The rows of M fall into 4 groups, which share some directions, and each row is roughly a mix of its group's hidden directions, except one row that fits no group.
M, 141 rows:
[[ 25 -18  13  17  30   6 -57 -39  13 -30]
 [ 40 -39  48   4  -8 -12 -11 -40  22 -20]
 [ 31  47  24 -47  19  11 -31   7  18  20]
 [-67 -24  48   7 -11  -1  -2  25   6  -3]
 [ 26  45  -9 -22  -9  32  38   7 -41 -26]
 [-17 -69   6  14  11 -10 -33 -39  10   5]
 [ 18  43 -38  27 -12 -20   8  49  17  24]
 [ 55 -41   3  26 -18  20  33  -3 -31  -6]
 [-25 -17  23 -31  -2 -52 -28  41   0 -24]
 [-16 -19 -16 -61   5  27  17 -23  37  26]
 [  7  71  21   5  32 -17  -2  11  34   6]
 [ 42  25 -23 -17 -15  32  59  -3 -12  -8]
 [ 24  11  29  -2   6 -23  30 -58 -41  11]
 [ 13  64 -38  23  23  30 -12   6  12 -14]
 [-16 -37   9 -20 -35  50 -43   5  -3 -22]
 [-34 -72  25   3  13  -1 -11  -9  27  -6]
 [  2 -15   2 -56 -36 -28 -20  46 -13  -9]
 [  4  -1  19 -15 -13   6 -19  10 -17 -82]
 [ 20  44   6 -17   6   8  10 -12 -63  35]
 [  2  16  34  -5 -24  46  10  16 -29 -54]
 [-23   0 -25  24  63  28  -9   0  37 -15]
 [-12  36 -15  18  20 -26 -40  51 -14 -27]
 [ 23  22  -7 -35  39 -11 -38  22 -40  25]
 [-27  -5 -21  20  26 -69   2  26   7  22]
 [-21 -33  14  23 -15   3 -18  48  32 -46]
 [-10  -4 -43  45  40  25  35   0  11  27]
 [  6 -24  31  58  12  -6 -10 -42 -17 -30]
 [ 22 -41   4  15 -35  54   1 -37   8 -14]
 [ -7  30  -2 -18 -54  40 -25  36 -11 -20]
 [-32 -21  39   5 -36 -19 -32  26  33 -27]
 [ 43  12  11 -22 -24  65  16   1  -8 -24]
 [ 19   4  12  -2  40   7  12 -31  15  69]
 [ -9   1  29  -3  38  38  16 -64   8  -4]
 [ 45 -13 -35  33  -2  37  20 -38  19  10]
 [ 14  54 -31  32  -3  10 -50  -6  13 -19]
 [-18  28  31  17 -32 -55  11  32  22   3]
 [ -3 -68  16  21  -4 -28  -3   0  33  31]
 [-10   6  29  10  43 -29 -45 -15  46  -7]
 [ -5 -60  21  -6 -15 -24 -24  14   9 -50]
 [ 11  14  13  -8 -15  55 -19  17 -35 -50]
 [ -4 -32   4 -27   3 -12  20 -24  57  45]
 [-66  21  39   1  -2  27  -7  16 -14 -25]
 [ -9  50  14 -14  29  10 -45  -8 -35 -30]
 [ 23 -31   9  12  14  16  38 -63 -24  -2]
 [-42  38   8   4  13  53  24 -21  25  20]
 [ 30 -31  17 -21 -61 -15   0 -35 -14 -17]
 [  4 -23 -45 -36  29  20 -34   7 -42  13]
 [-26 -14  24 -22  -9 -33 -38  23   3 -56]
 [ -2 -19 -37 -12  10  35 -14  68  10  -7]
 [ 27  28 -12 -38   8 -48  18   6 -48   9]
 [-33   6  49 -40  -1   6   4  14   9 -52]
 [ -6 -17 -42  17 -13 -38 -52  -2 -18 -35]
 [-14 -31 -18  -4 -54  18   0  35 -18 -43]
 [  0  -7 -33 -11   5  -6  31 -59  -3  49]
 [ -5  55  33   0 -51  10   2  32  15  11]
 [  9 -17 -13  19 -11   8   7   1  79 -29]
 [-52   5  43 -17  14  14 -35 -39 -16   0]
 [-51  30 -39  41 -10  19 -30  -3   6   3]
 [ 33  12  32 -44  14  -4 -54 -27  -8  -6]
 [ 18  41 -24 -23  12   2  34  22  55  16]
 [ -6  14 -49 -10  10  10  18 -41 -54  18]
 [-29  22   6 -12  37  61 -33  14 -18   7]
 [ 50 -39 -11  30   2  25  -3 -39  24 -18]
 [ 17  16  39  11  38  -4 -30 -19  53 -19]
 [  3 -25   9  20  52  23  37 -49  -5  -5]
 [-25  -1 -22 -36  28 -29  39 -10 -35  37]
 [-15   0 -20  21  -8 -27  20 -37  61  29]
 [ 52 -40 -21  16   0   4  25 -28  34  26]
 [-20  11 -13 -26  -3 -62  -7  36  -7  40]
 [ 15 -46  19  58 -34   7  -1  -9  20 -20]
 [  6 -53  -1 -28 -39  33 -25   6  11 -34]
 [-34  16  -4  -4  24   8  33 -48  45  26]
 [-41  44   6 -27 -22   3 -24  52  -4   5]
 [-30  16   8  11 -17   5  27  61  32 -35]
 [ 41   6 -13 -51 -30  -4  32   6  42  -3]
 [-18  45 -27  13   8 -41  35 -13 -38 -20]
 [  0  12   4   9 -19  65  47  -9  -2 -33]
 [-18  43  49  -8 -21  19  -7  35  39   0]
 [ -6 -18 -32 -34   8   6  27 -50   8  47]
 [ 26 -37 -31  37 -22  27  30 -21  34   8]
 [-57   3 -48   5  -3  23 -33  30 -10   2]
 [ 59  26  22 -46   1  -9  11  16 -28 -12]
 [-13 -59 -46  20  13  34  14 -15 -12  -8]
 [ 43  -7 -22 -33   3 -26  39  -6  32  38]
 [ 10  65  20  23   5 -35  20  -4 -35   5]
 [ 22 -27  56   1 -47 -36   5 -10  12 -10]
 [ 41  20 -13   6 -49 -19 -12  30 -44  11]
 [  0  17  39  -1 -29  11  28 -21  65  -3]
 [ 17 -22  43  36  15  42  -6 -18 -43  -7]
 [ 28 -42  32  10 -28  35 -17  -7  46 -10]
 [  1 -40 -25 -32   1  52 -15 -19 -40   5]
 [ 27  12 -41 -29   5 -58 -35   4  14  -5]
 [ -4 -29  33 -65  33   4  -2  17  -3 -24]
 [ 34  68  21  16  18 -22   9  -9  25  10]
 [ 62  34   3  13  -8   1  13  -1  11 -51]
 [ 41   2 -23   5 -43  37  17 -27 -40  14]
 [-39  18 -56  -5  -3   0 -21  43 -24 -17]
 [  6 -24 -26  34 -25  16  18 -23  63  -9]
 [-58   3  -4  19 -32  33   9  11  25 -38]
 [-29  48 -35 -22 -11  12  -1  39 -34  21]
 [ 35   1   5  14 -32  36 -43  29  15 -40]
 [-38 -32  -1   5  -2   3  12 -39  63  -9]
 [ -4 -24  -1  44 -35   8   7 -26  59 -12]
 [ 28 -22  18 -44   5  25  23 -31 -38  33]
 [-16  10 -22 -45 -23  43  -2  37 -40  -5]
 [  5 -18  -2 -19  10 -72 -34  19   1  27]
 [ 12   1 -64  14 -33 -10  36  11  14  31]
 [ 10  -4 -10 -21 -50   0 -41  51 -27  -5]
 [-37  46  39 -31  36   0 -25   2 -16   3]
 [ 22  16  17   7  22  35  16 -38  56 -22]
 [ 17  42 -41  34 -11  26 -28 -35 -15 -14]
 [ -6 -39   9  31 -19 -35  -5  -7  50 -38]
 [-23  42 -48  -9  -8  27 -21  14 -35  29]
 [  6  40 -32 -15 -41   1 -12  38 -23  39]
 [ -6 -23 -16 -19  -4   3  48 -56   0  40]
 [ 12  21 -50 -13 -26  10  57   5  24  18]
 [-31  33  21  37  11 -37  -5  12  47  20]
 [  5 -66 -19 -13 -16 -10  34  -9 -42  -2]
 [ 12 -23 -15 -40  24  -7  16 -31 -27  56]
 [-10  -5 -18  -9  31  76 -10  12 -22  10]
 [ 30  -5  -1   9 -13  37 -56  -2  48 -13]
 [-36  -1  34 -17  31 -36 -55   1  13   3]
 [-11  41  16 -54 -19  24 -25  -4 -31  25]
 [-20  29 -12   4  31 -65  15  15 -19  28]
 [-21 -33 -18  -1 -25  20  34 -43  48   7]
 [-44  34 -33 -24  28 -31  -9  34  19   0]
 [ 22 -63   0  38   5 -14 -28 -22  26  12]
 [ 51  38 -22 -17 -39  -9  24   9 -17  29]
 [ 19  -7  19   6  29  25  31 -30  13  62]
 [ 32  -6  25  -6  -5  11  33 -35 -60  21]
 [ 48  20 -10 -16  -7  37 -19  53 -19 -13]
 [-27  48 -20  36   7  12  12 -28  20  45]
 [ -8  36   6 -47  34 -37   7  11  16  41]
 [ 26 -13  -9  19  21  10   1  41  55 -41]
 [ 35  26 -10  34 -29  37   1 -33 -35  22]
 [  6  72 -14  16  38 -14   2  18  23  -8]
 [ -6  29 -11 -54   6  19  32 -43   7  32]
 [ 35 -39 -34  29 -19  14  27 -22  39  10]
 [-14  67   3   8  24 -33  -5   8  11  39]
 [ 57 -15 -32 -24  -5  31  25  37  -6  -7]
 [ 16 -53  -4   5  -3 -57 -12  10  17  37]]
In each list below, two rows fit none of the groups, and each other row fits one group, some only roughly. Which are they? Name them in the order they come.
- Z_854: [ 16 -42 -31 -11 -16  12 -12 -37 -51  26]
- Z_591: [ 31  35 -10  12  51 -19 -26  39 -24   6]
- Z_561: [ 29  38   1  13 -43 -33  -2  -8 -46  26]
- Z_652: [ -6   3  39 -57  10  -2  12  52 -16  -9]
- Z_81: [ 26  44  16 -17   1  46 -30  35  15 -24]
- Z_960: [-15 -23 -24  35   0  -7 -65 -10  18 -30]
- Z_660: [-27  56   7  -4  32 -30 -34  17 -22 -20]
- Z_41: [-20   3 -57 -45  29   1   6 -20   2  34]
- Z_983: [-40  -8 -51  47 -32  -6  -8   9  21   7]
- Z_462: [-38 -45 -13  53  -1  -7  -1 -35 -17  14]
- Z_939: [-20  -4  -7 -39  -9 -45   6  46  45   0]
	Z_591 Z_660
- Z_221: [ 25   6   2 -13 -10  72 -36   0 -28  -2]
- Z_723: [-23  14 -33   9 -26  15 -70  -5 -19   9]
- Z_438: [-35  17 -48  15 -11 -30   0  39   3  40]
- Z_589: [-21  -3   2 -46  33  -8 -18  59 -23  -9]
- Z_619: [-15  24 -18  22 -24  32 -25  29  -8 -59]
- Z_808: [ -6 -39   2  -2  -4 -56 -48   9  16 -28]
- Z_671: [ -3 -28  59  -8   5  36  15 -25  22 -35]
- Z_117: [  2 -21   8 -20  -4  10  44 -18  69  13]
- Z_579: [ 52  -7 -10  24 -36  35   2   6  40  26]
- Z_712: [ 13  -5  36 -30  -2  24 -38  39  41 -24]
- Z_342: [-37 -14   4   3 -31 -63  14  18 -14  30]
- Z_898: [-47  39  14  -9   1   5  -6  31 -55  10]
- Z_623: [-31 -19 -26  -8  13 -40  15 -35 -43  33]
	Z_579 Z_623
- Z_594: [-19  -7  11  20   2  51  46 -24  33  29]
- Z_540: [ 52  25  15   0 -16 -20 -12  46  30 -30]
- Z_118: [ -1 -31  59 -43  18 -36 -15   2   6  -7]
- Z_234: [ 17   5   6  24   1  37  54 -40 -38   2]
- Z_699: [-23  25  25 -22 -12 -15  14  48 -55   7]
- Z_524: [  4  -7 -15   9 -15  52  23 -32 -17  55]
- Z_746: [ 24  17  38  45 -14 -38   5 -13  43  18]
- Z_775: [-42  31  16  20  38  29 -37 -26 -11  20]
- Z_895: [ -5 -26 -55  -4  19  18  49   3  23  29]
- Z_132: [ 22 -38  11   9  -2 -11 -53  39  41   3]
- Z_779: [-11   6 -51   4   7 -30  20 -48  -9  41]
- Z_985: [ 11  37  20 -40 -12  56 -21  26   7 -17]
- Z_753: [-13 -58   2  51 -29  -7   3  22 -18  19]
- Z_420: [-25 -51 -20  -5  16   9 -26 -41  36  23]
- Z_458: [ 21 -56 -29  29 -30 -39  -1  22  -4   9]
	Z_234 Z_420
- Z_797: [-30  -2  47  30 -50  -9   2  38   0 -14]
- Z_262: [ 36 -36  19 -18 -12 -19  -9 -23 -50  36]
- Z_148: [  5  29 -17 -32   2  72  -2  13 -13  23]
- Z_388: [-16 -23 -23  22 -13 -35  46 -43   6  32]
- Z_325: [-28 -29 -11 -62  30  -4  -6  36  14  14]
- Z_276: [ 46  -6  -6  30  11  -7  67 -18   1   9]
- Z_692: [-47   4  -2   2 -56  13 -33  39   1  -4]
- Z_830: [ 23  35  29 -55  19  23 -20  26 -24  -4]
- Z_15: [ 23 -27  10   0  57 -30 -25 -45   8  -5]
- Z_577: [-20  -8 -67  38  11 -12   1 -20 -33   8]
- Z_442: [-32  19  -9  -2   1  10 -10  45 -21 -64]
- Z_714: [ 36  -6   2 -15  28   8  41 -33 -52  15]
	Z_797 Z_262
- Z_376: [-53 -20 -34 -18  12  -5  23  30 -31  31]
- Z_291: [-45 -45   7   7 -33 -12 -15 -51  -7   0]
- Z_627: [ -1  30 -26 -32  35 -12 -49  42  -2  -3]
- Z_218: [ 19   6 -34  13   6 -27 -13  49  36 -44]
- Z_126: [-34 -13  57 -12  18 -40 -19 -26  -3 -23]
- Z_164: [ 12 -56   8   2 -16  15 -45 -34   6 -34]
- Z_630: [ -9 -11  44  -9 -28  36   3  35  18 -48]
- Z_23: [ 18  10 -37  -7 -23  24 -23  57  38  -7]
- Z_187: [ 24   4  26  -3 -22 -34  71  14  -9   3]
- Z_161: [-37 -12 -25 -43  10 -32  34  24  28  24]
- Z_605: [ 23  14  -1   7 -26 -68  -4  40  16 -14]
- Z_718: [-14  43  27 -49  42   3  -6 -19  27  10]
- Z_210: [-23   1  29 -12  11  32   3 -48 -46 -32]
- Z_849: [ 27 -11  45  16 -13  16 -10 -51 -10 -44]
	Z_218 Z_210
- Z_61: [-17  -9 -21 -52 -16 -45  28  13   3  38]
- Z_290: [-38 -30 -30  16  38 -24  40   0  18  29]
- Z_586: [ 23 -29  14  14 -34 -18 -18  59  -2 -34]
- Z_242: [ 16 -41 -41  -9  24 -19  -8 -21 -11  53]
- Z_695: [-47  41  -7  16  13  29 -39 -20   6 -32]
- Z_596: [ 47 -45   0   6  18  -4  -5 -38  44  11]
- Z_468: [ 36 -27 -34  36   3  28  28 -39 -14 -19]
- Z_308: [-42 -33  61 -16  18 -12  -3 -30   0   1]
- Z_706: [-14  24 -35  -6 -56  21  -3  39 -32  -9]
- Z_244: [ 55 -46   5   9   3  -5  31 -10 -13  41]
- Z_909: [-32 -12  15  -7   7  34   2 -55 -48  18]
- Z_787: [ 27  -1 -15  37 -14  55  39 -20 -27  -8]
- Z_333: [ -3  40  27 -17  42 -56 -17  -4   8  19]
	Z_586 Z_308
- Z_814: [-43   1  10  42  21 -31  47  -9  27 -10]
- Z_860: [-19  39 -34  24 -18  56  12 -11   8 -30]
- Z_633: [ 36 -28  -6  -6 -19  51  -4 -54  -7  14]
- Z_165: [ 20  26  16 -46  26 -50 -25  16 -26  -1]
- Z_866: [ 31 -70  11  18 -22 -21  19   3  20  11]
- Z_396: [  2 -67 -25  -2   5   0  36  -7  38 -18]
- Z_463: [-22  39 -25  44  39  29  -4  10 -17  28]
- Z_312: [ 13  17 -32  34   8 -44 -11 -41   3  42]
- Z_974: [-30  56 -32 -34 -17 -12  17  29  -1 -21]
- Z_736: [ 37 -35  -9  25  27 -20  -9 -26  55  -5]
- Z_645: [41 60 -2  6 22 32 29 -6 12 17]
- Z_715: [-32  21 -51 -19   7  -6 -43  15 -39  11]
	Z_814 Z_736
- Z_651: [ -2  37  -7  -2  60  26 -33   2  27 -25]
- Z_500: [ -2  -1  38 -19  16 -42  34  30 -47  13]
- Z_943: [-51  13 -34  49  18 -13 -10 -35   1   7]
- Z_673: [-11  35 -13  21 -18 -16  53 -50  -9  16]
- Z_793: [ 11  30 -17 -19  15  52  34 -34  33 -15]
- Z_526: [-59  13 -27   4 -24 -23 -41  21  -8  22]
- Z_980: [-22   6   1 -16 -42  -1 -66  18  -5 -31]
- Z_494: [ 54  11  27   9  24 -22 -16 -52  18  -8]
- Z_878: [ 10   4   2  28 -57 -13 -47  35 -14 -17]
- Z_907: [ 33   7  44 -24 -21  42  22 -37 -18  12]
- Z_139: [ 28 -13 -17  23 -32  15  43 -10  44  36]
- Z_121: [  0 -53   1  32   7 -53  31  -9  13 -16]
	Z_943 Z_139
- Z_674: [ -2 -32  -8  16  49  43 -18 -31  35  -6]
- Z_970: [ 15 -43  33 -25   0  22 -34  51   5 -16]
- Z_205: [ 18  49  22 -42  21  27  11 -13 -25 -34]
- Z_578: [ 62  28  16 -10 -43  19 -16  24  -4   9]
- Z_553: [ 38  68  11  -1  12 -13  35  14  12  -7]
- Z_668: [ -5 -14   1  -7 -16  37 -41  35  42 -40]
- Z_246: [-52  42  14   3  22   7 -51   2 -15 -14]
- Z_952: [ -3 -13  -8  51   3   4 -23  26  55 -33]
- Z_522: [  0 -11  16  36  18 -54  23 -48 -19  -1]
- Z_191: [ 25  -1 -27 -17 -40  43  -9  24  49 -11]
- Z_716: [ 52 -26   1 -11  -9 -52  33 -16   1  23]
- Z_867: [-28  35  42 -24  -2 -28  21  46  21  10]
- Z_58: [ 11 -52  12 -32 -30  36  26  -2 -37  -3]
- Z_408: [ 33 -17  10 -24 -38  20 -30  28 -39 -33]
- Z_275: [  6 -45 -27  -9  13  -4 -22 -18  55  36]
	Z_578 Z_716
- Z_18: [ 14   3  -4  -1 -11 -72  -1   7 -16  49]
- Z_285: [-46 -17  15  26 -39  14   8  35 -28 -33]
- Z_769: [ 10 -75  11  15  18   8  17 -23  19 -22]
- Z_528: [-29  28 -19  29 -22 -26  30  31  48  -4]
- Z_582: [  2  26 -16 -20  31  -5 -45  48 -38 -15]
- Z_171: [ 27  49   5 -25  13  32 -40  14 -37  -9]
- Z_533: [-34  13   4  25 -24   1  63 -27 -19 -25]
- Z_99: [ -5  51  17 -18   4  23  18  20 -60 -10]
- Z_913: [-15 -29  18  13 -28  43  35 -14 -28 -42]
- Z_105: [-20 -14  11 -52 -30 -12 -34   5 -49  12]
- Z_320: [ 11  -5  -6 -18  39 -21 -26 -29  54  36]
- Z_927: [-36 -22   2   7 -58 -24   9  42  -8 -21]
	Z_18 Z_528
- Z_288: [-12  31  28   1  10  19 -37   3 -32 -59]
- Z_710: [ -9  -9  41 -28 -28  45  19   6  37 -31]
- Z_573: [ 27  57 -12 -28   5 -20  16  45   0  23]
- Z_938: [-27  20 -41  33 -30  -5  16  25 -36  35]
- Z_59: [ -9 -31  62  24   0 -34 -17  18  15 -27]
- Z_493: [-23 -43 -23  13  -9  -7   4   1  70  11]
- Z_377: [-38  47   7  -4 -41  10 -19  37 -13 -28]
- Z_387: [-64 -24  18   2  25 -24 -17  23  34   9]
- Z_435: [ 41  -9  -1 -22 -21  -4 -23  63  -3 -32]
- Z_865: [ 24 -51 -21   6 -23 -39 -18  14  31 -33]
- Z_394: [-18 -16 -38  53  36 -33  12 -23  13  14]
	Z_59 Z_377
- Z_51: [ 14   2   6 -36  36 -34  11  -8 -29  56]
- Z_54: [-20 -17  37  -5  57  40 -16  -8  -4 -30]
- Z_632: [ 54  -6 -36  23 -10 -25   5   6  45  25]
- Z_757: [-19  58 -14  38   9 -49   7  10 -16  -5]
- Z_405: [-18   0  -6  11 -34  -4   2   0 -81  -1]
- Z_791: [ 41 -33  -6  -1 -16  15  62  -9  21  21]
- Z_231: [ 46   3  -7 -38 -18 -32   6  34 -33 -31]
- Z_307: [-38 -44 -39  20 -19 -18  -4 -12 -25  37]
- Z_379: [ 65 -36   7 -13   1  -8  28 -21  34   7]
- Z_233: [ -3 -64 -24  18   6  43 -20 -22   4 -19]
	Z_632 Z_405
- Z_521: [ 25  38  11  -8 -15  65 -28  -1 -24   7]
- Z_13: [ -5 -11 -49  50 -21  22  16 -14  24  35]
- Z_800: [-16  33 -11  27  -1  37 -32 -17 -16 -55]
- Z_675: [-21  27   1 -46  18 -27  33  -4 -30  44]
- Z_96: [-10  47  18  12  26 -15  13  38  46 -28]
- Z_64: [  7  27   3  12   7  48 -24 -22 -56  25]
- Z_177: [-30 -35  -1  32  35 -39 -13   1  39 -25]
- Z_301: [-43  -1 -13 -22  18 -55  19  19  31  27]
- Z_76: [  5  40 -14 -26  47   2  -4  23 -13  52]
- Z_158: [-10  -3  18  26  31  70   7  -3 -33   9]
- Z_788: [ 50 -35   7  -4  22  29 -13 -40  -4 -37]
- Z_146: [  9  14 -56 -14   8  19 -18 -52   7  33]
- Z_891: [  3  40  37 -22  47  34 -28  15 -17  -7]
- Z_319: [ 37 -44   9 -19  14 -40   1  -7  38  32]
	Z_76 Z_158
- Z_509: [-36  10  11 -31  22  63 -16 -28  -6  15]
- Z_741: [ 14 -21 -42   2  -5  35  -4 -64  12  15]
- Z_963: [ -1  39  26 -10  42 -48  20  24  28  -9]
- Z_447: [-25   4  36 -28  33  39 -30   6  33 -29]
- Z_514: [ 29  32  -4 -34  11  33  19  43 -38 -16]
- Z_306: [ 40   7  44  26 -36  23  -4 -33  31  -8]
- Z_501: [  3 -19 -18 -49 -24  12 -30  59  -3  -4]
- Z_802: [-14   5  70 -30  41  -3  -7   3 -20   4]
- Z_917: [ 12   2   9  17   0 -40  16 -30 -66  25]
- Z_523: [-22 -19  20  34  18 -18  25 -67 -11   3]
- Z_642: [-26 -11   6 -12 -15 -24 -33  34  57 -31]
- Z_845: [-15  11 -20  22 -13  41  56  -6   8  43]
- Z_933: [ 23   3 -32 -57  11 -30 -32  21 -21  20]
	Z_514 Z_933
